In the rows, zero is written as 128.
A state moves one step at a time under one of 7 hidden systems, and each row is a state written as 18 numbers. Each run below is a few steps of one system.
nalo, path 1, 9 rows:
[[ 83 112 121 142 126  83 155  66 134  92 137 144 166 194 133  70 122 124]
 [120 102  67 136  47  95 161  95 129  82 140 117 151 149 105 108  82 151]
 [143 145  74 104  51 163 135 123  99 125 135  98 132 138 100 186  78 166]
 [153 137 153  78 128 188 108 145  89 159 132 122 114 177  93 216 102 137]
 [152 108 202 122 188 152 131 170 124 174 120 157 124 181  92 158 101  85]
 [110  98 140 183 185 127 180 157 160 179 110 167 169 145 136  92 106  67]
 [ 62  84  58 182 138 118 180 112 144 150 115 134 191 123 177  99 151 122]
 [ 63  66  71 150  84 115 129 102 102  84 122  79 168 121 151 155 167 192]
 [102 130 169 130  70 134  93 134  74  54 115  66 131 121  83 189 110 207]]
bir, path 2, 9 rows:
[[112 114 141 175 102 133 140 108 106 127  99 114 161 131  99 164  93 124]
 [ 91 147 141 167 141 145 148 134 140 132 105 113 178  94 106 133 122 134]
 [ 82 127 124 126 157 152 156 126 152 128 139 134 168 102 132 118 171 139]
 [ 99  85 112 109 147 149 141 127 136 106 150 153 130 102 167 136 157 129]
 [132 108 109 115 143 146 105 151 115 100 129 138  97 105 182 156 117 135]
 [134 155 133 109 145 144  88 157  97 125 117 115  95 155 155 156 120 153]
 [119 134 163 117 145 123 117 147 100 135 121 122 125 204 115 134 115 144]
 [115 112 145 140 128 117 155 145 130 115 123 139 150 181  96 110  84 128]
 [114 135  88 142 106 126 169 134 149 111 130 128 163 130 110 105  84 138]]
bir, path 3:
[[127  99  85 182 138 125 108 155 121 143  94  92 129  83 165 158 143 135]
 [107 136 156 127 133 137 104 189 107 145 117  93 113 105 138 139 181 167]
 [ 99 119 207  91 132 140 132 162 107 120 144 152 110 149 127 124 155 143]
 [115 131 173 111 146 133 146 129 128  82 145 184 120 155 141 106  75 113]
 [126 162  75 132 150 120 134 110 145  90 127 141 142 158 149 101  66 131]
 [133 126  38 126 121 111 116  96 133 118 125  89 151 159 126 135 128 161]
 [142  77  98 131  89 132 114 126 108 136 121  84 137 130  90 188 149 154]
 [132 116 182 140 103 166 130 166 107 153 116 114 130  93  85 189 122 126]
 [ 97 177 201 132 155 175 160 155 126 166 121 153 147 117 118 131 123 109]]
boni, path 4 (9 x 18):
[[180  26 122 124 135  95  96 131 115 156 129 147  74 158 157 152 156  84]
 [143  34  61 175 178  91 116 141 148 112 107 125 136 140 162 131 118 114]
 [ 76 100  46 154 151 116 140 143 146  85 122 114 159 106 188 100 143 168]
 [ 53 145 133 118 110 110 133 143 103  74 134 129 122 134 190  84 150 186]
 [106 175 194 132 114  94 106 106  91  79 118 146  92 145 169  83 105 130]
 [171 190 149 144 129  91  91  56 130 116 116 132  96 114 141  97 111  89]
 [200 155  83 113 115  90  84  84 148 148 135  96  94 111 108 110 170 120]
 [186  93  89 111 104  95  90 184 140 132 138  87  86 119  96 127 155 158]
 [149  75 111 146 114 122 122 221 136 104 122 125  92  77 140 137 101 141]]
karap, path 5:
[[145 142 109 137 138  86  77 109 107 105 109 107  94 163 168 114 122 139]
 [169 120 135 139 100  93  94 156 113 105 113 100 101 154  97 131  85 146]
 [158 154 142 122  89 145 145 179 126 141 129 136 111 120  94 134  72 123]
 [128 161 153 118  95 147 168 137 120 189 137 163 121 128 135 108 122  91]
 [114  96 139 138  93 115 154  80 122 164 137 148 134 120 138 111 176  95]
 [124  80  94 139 101 118 124  89 132 110 135 112 135  73 137 144 175 132]
 [133 147  96 114 139 146  87 137 128 103 129  90 114  75 147 156 161 170]
 [140 177 168 114 178 126  79 167 124 125 115 105 101 131 125 130 149 153]
 [156 136 197 139 178 102 118 161 149 120 119 144 114 144  92  93 112 101]]
zeme, path 6:
[[174 175  66 110 137 166 114  74 152 124 136 124 131  77 126 168 106 114]
 [140 131  62  93 135 169  95 130 113 145 135 101 111 102 170 183 170 160]
 [104  89 127 111 143 153 109 220 102 122 125 117 102 131 172 161 146 169]
 [ 91 129 155 139 163 123 150 229 127 123 117 152 123 168 159  85  96 138]
 [112 139 140 139 151  85 167 125 158 146 134 171 141 183 138  36 119  94]
 [141  80 120 148 103  70 145  36 150 126 141 152 138 131 121  80 154  78]
 [145  97 120 165  54 101 112  47 112  85 120 103 131  67 114 157 122 123]
 [127 192 135 137  57 149  91 118  80 112 105  71 118  85 114 186 115 181]
 [124 206 183  76 135 178 101 191  93 167 127  98 107 151 100 166 153 177]]
vazon, path 7 (9 x 18):
[[ 91  84 153 105 162 152 162  99 144 117 157 176 156 128 141 128 168 110]
 [ 91  50 109 174 136 106 137 129 128  82 115 126 152 111 155 125 128 135]
 [107 157  90 164 161 116 102 158 134 109  97  79 144 108 146 120 130 169]
 [115 195 152 117 147 108 108 140 124 146 124 108 118 152 131  81 174 152]
 [137 119 177 131  87  78 129 122 111 140 130 135 103 168 110  83 137 116]
 [166 123 124 153  82 107 130 129 120 126 115 119 121 139  87 139  62 113]
 [155 183  99 105 120 169 133 106 136 138 135 131 138 122 104 162  87 125]
 [117 133 131  78 124 171 142  78 120 131 162 158 129 129 141 154 152 121]
 [107  51 136 124 117 139 130 120 109 107 136 142 125 117 151 169 150 130]]
boni, path 8 (9 x 18):
[[ 98 153 106 113 121  96 144  65 116 117 140 150 137 204 167  74 120 129]
 [148 170  87 109 115  98  91  73 111  88 126 104 118 195 128 121  89 157]
 [161 175 101 129 112 119  70 113 115  72 113  69 116 105 104 162 101 176]
 [143 153 164 139 110 132  87 151 127  92 120  86 105  30 105 153 155 158]
 [139 117 213 132 123 119 125 167 142 136 135 143  92  45 112 104 178 104]
 [164  91 161 122 149 107 159 149 165 178 149 188  97 121 133  75 153  54]
 [170  87  44 107 150 113 154 131 158 189 145 168 115 187 159 100 119  81]
 [127  89   4 114 125 131 124 148 112 138 126 109 131 194 175 159 101 161]
 [ 67 105  89 159 107 140 108 155  74  69  95  79 140 129 177 180  98 200]]
zeme, path 9:
[[135  89 128 173 140  82 130  89 128 104 117 172 111 136 183  90  88  72]
 [124 140 106 198  88  77 112  60 113 133  98 107 130  96 170 101 139 106]
 [118 145 146 155  47 109 112 112  96 150 112  71 123  82 114 136 181 154]
 [126 155 203 106  79 152 123 180 106 129 135 105 112  95  67 155 141 164]
 [149 191 190  76 164 169 135 177 149 122 150 157 116 127  80 126  97 125]
 [167 158 114  82 218 143 125 111 186 131 158 176 123 138 125 102 125  89]
 [169  70  45 127 181 105 110  82 172 111 142 143 120 106 166 120 153  96]
 [136  67  29 167  90  95 104 128 119  90 112  93 116  85 185 146 125 152]
 [ 92 143 105 147  38 114 118 192  64 129 106  81  98 135 171 133 113 190]]
nalo, path 10 (9 x 18):
[[138  91 159 114 104 137 140 179 122 126 138 140 116 138  94 145 107 132]
 [125 137 154 144 129 161 151 163 121 153 119 151 126 106 139 148  95 100]
 [103 129 126 148 167 148 139 106 121 158 115 146 149 135 171 139 139  96]
 [105  79 117 154 150 100 123  94 132 112 120 123 153 150 136 122 152 125]
 [114 110 112 157 104  99 128 128 134  89 121  96 154 115  97 119 119 160]
 [107 178 127 116  97 152 130 138 113 109 128 104 141 121 107 142 109 169]
 [119 157 167  81 130 160 124 126 100 124 143 145 114 167 127 149 113 140]
 [149 107 167 121 147 123 131 128 123 128 133 173 105 170 130 123  90  86]
 [148 110  93 170 134 113 155 121 152 159 116 149 140 134 136 107  89  79]]
vazon, path 11, 9 rows:
[[151 150 159 155 149 163  89 130 109 162  94  88 132  99 100 203 132 127]
 [123 150 199 111 172 159 137 116 154 146 139 134 153 104  68 137 171 115]
 [101  80 173 136 132 111 164 103 157  76 149 159 161 116  94  94 130 116]
 [106 112  92 155 128 106 131 119 143  43 121 118 154 118 128 116  77 157]
 [116 183  84 110 147 125  95 116 121  90 122  95 133 153 148 125 123 184]
 [116 143 142  89 120 112 103 114  94 151 139 110 109 193 133 121 179 156]
 [136  81 156 135  88 104 131 151  95 164 118 115 119 185  96 144 132 128]
 [139 134 133 157 119 152 155 159 126 166 107 119 156 146  79 160  75 114]
 [110 181 133 129 143 175 167  97 140 152 129 153 166 123 118 136 100 102]]
bubop, path 12:
[[123 103 117 170 169  96 108 154 143 107 104  99 140 123 122 114 138 142]
 [132 137 123 130 143  89 124 166 150 113 128 114 126 150 110  76 131 149]
 [128 164 126 101 117 114 145 136 138 123 147 146 121 164 125  77 117 135]
 [127 153 127 106 105 134 144  89 110 135 139 152 122 161 144 122 106 117]
 [134 125 125 133  98 138 127  85  98 137 123 130 126 142 138 163 109 111]
 [141 111 129 145 104 136 110 124 103 136 110 105 123 114 120 178 121 129]
 [136 122 137 134 126 141 115 166 126 135 118  99 127 107 101 159 140 150]
 [119 133 136 113 153 147 137 167 149 134 134 122 144 114 102 128 148 144]
 [109 127 119 114 163 144 155 138 155 127 144 151 152 130 125 107 137 127]]
karap, path 13 (9 x 18):
[[ 87 126 152 143 148 108 143 164 132 116 129 157 114 112 189  68 151 126]
 [ 93 114 154 171 120  89 116 102 113  75 108 134 123 111 170  99 119 124]
 [134 156 123 158 100 112 102  88 111  73 109 108 125  97 132 142  81 136]
 [164 200 129 112 100 139 104 105 115 128 125 108 113 128 100 146  94 139]
 [171 160 159  87 109 131 128 121 127 165 147 135 108 158  73 127 132 115]
 [155  87 147  98 117 133 158 131 146 154 160 165 116 128  95 124 145  93]
 [132  73  97 116 124 144 154 127 143 142 151 164 117  97 164 133 152 101]
 [114 104  90 136 135 125 110 131 113 135 121 121 109 105 199 136 169 135]
 [123 122 129 159 138 102  81 155 107 121 100  82 111 120 151 138 156 158]]
bubop, path 14, 9 rows:
[[ 95 113  66 166 115 115 138 130 100 153 101 111 147 176 177 128 114 140]
 [ 94 125 126 161  88  95 119 121  92 137 101  80 149 175 121 125 148 164]
 [102 126 187 134  84 115 138 153 101 110 121 104 142 159  71 124 115 164]
 [109 175 176 122 113 164 161 164 127 118 129 139 149 128  83 133  73 144]
 [122 185 112 131 148 177 165 105 152 144 126 140 176 119  98 147  85 114]
 [140 113  54 136 141 144 148  65 158 128 131 122 180 126 104 154 109 115]
 [134  66  44 136 109 112 122 115 134  83 131 102 144 133 132 151 117 157]
 [104 114  94 123 119 113  96 173 101  75 119  85 117 151 152 140 126 201]
 [ 93 165 174 106 167 133 104 179 103 112 118 107 127 197 119 126 131 182]]

Which system made each run below?
path 15:
[[122 223 137  75  94 181 143 111 116 157 149 123 137 137 100 145 125 154]
 [104 115 155 123 132 152 153  42 108 158 133 155 163 177 124 158 138  91]]
	bir
path 16 (2 x 18):
[[ 91 135  83 135  88 155 147 166 126 136 128  95 151  70 134 142 151 175]
 [ 81 169 182 107 125 157 133 199 104 131 131 132 107 109 162 114 151 160]]
	vazon
path 17 (2 x 18):
[[113 158 193  81  88 164 160  93  93 118 152 181 119 176 116 145  74 110]
 [157 102 136 124 131 141 159  78 125 135 140 198 127 173 133 146  55  58]]
	nalo
path 18:
[[102  60 180 146 116 186 160 146  88 178 115 155 144 131 128 213 122  92]
 [ 79 151 178 184 158 166 167 190 114 160  90 164 145 102 175 132  77  93]]
	bir
path 19:
[[103 110 195  87 158 147 135 102 126 142 148 137 159 191  70 149 178 135]
 [138  79 159 138 192 142 133 103 158  84 128 145 173 139  68 165  95 105]]
	zeme
path 20, 2 rows:
[[111  33 135 109 146  98 122 134 108  90 140 153 116 210 148 128 126 133]
 [117  94 139 193 140  85 123 114 107  91  89 132 137 177 140 121  57 108]]
	zeme
path 21 (2 x 18):
[[122  59 118 144 126 102 166  67 135 192 135 158 160 190 126 111 166  72]
 [130  74  47 122 137  96 153  94 152 118 138 124 174 231  95 112 105 139]]
	boni
path 22:
[[108  72 133 133 169 145  81 196  83 100 100 100 114 164 161 201 116 171]
 [ 91 145 137 174 182 128 145 221 117 154  81 121 150 195 146 109  72 139]]
	zeme
path 23 (2 x 18):
[[129 190  66 145 146 144 139 147 144 176 110 117 143 121 154 115 110 129]
 [111 171 131 115 107 132 140 100 118 175 138 146 115 115 174  98 173 109]]
	vazon
path 24 (2 x 18):
[[158 122 122 147 168 130 104 183 134 119 109 125 104 113 142 143  91 118]
 [124 165 115 154 172 124 111 158 129 160 101 112 125 136 160 112 133 128]]
	nalo
path 25 (2 x 18):
[[125 113 152 142  72 118 153 198 130 145 135 143  93  48 147  95 147 121]
 [132  78 155 131  84 115 164 138 117 154 145 194  87 112 172  96 131  72]]
	boni
path 26:
[[118  46 141 111 113 145 115  46  91 145 140 137 128 145 142 201 187 108]
 [114  40 153 144 191  98 110 100 138  88 123 118 164 183  91 143 152 128]]
	boni
path 27 (2 x 18):
[[144 155 139 116 123  99 107  86 114 117 125 115 127 197  97 117 113 136]
 [169 115 145 132 139 114  96  95 116 145 117 110 122 171  85 161 129 114]]
	zeme
path 28 (2 x 18):
[[149 112 157 103 124 115 128 191 142 151 149 139  91 113 119  96 168 126]
 [157 101 125 132 139 120 140 180 137 153 129 166  97 141 151 108  97  92]]
	boni
path 29:
[[141 154 109 134 126 132 140  51 145 127 135 144 149 121 119 123 113  96]
 [133 119  99 122 116 137 111  61 118 123 131 108 137 101 135 167 162 134]]
	zeme
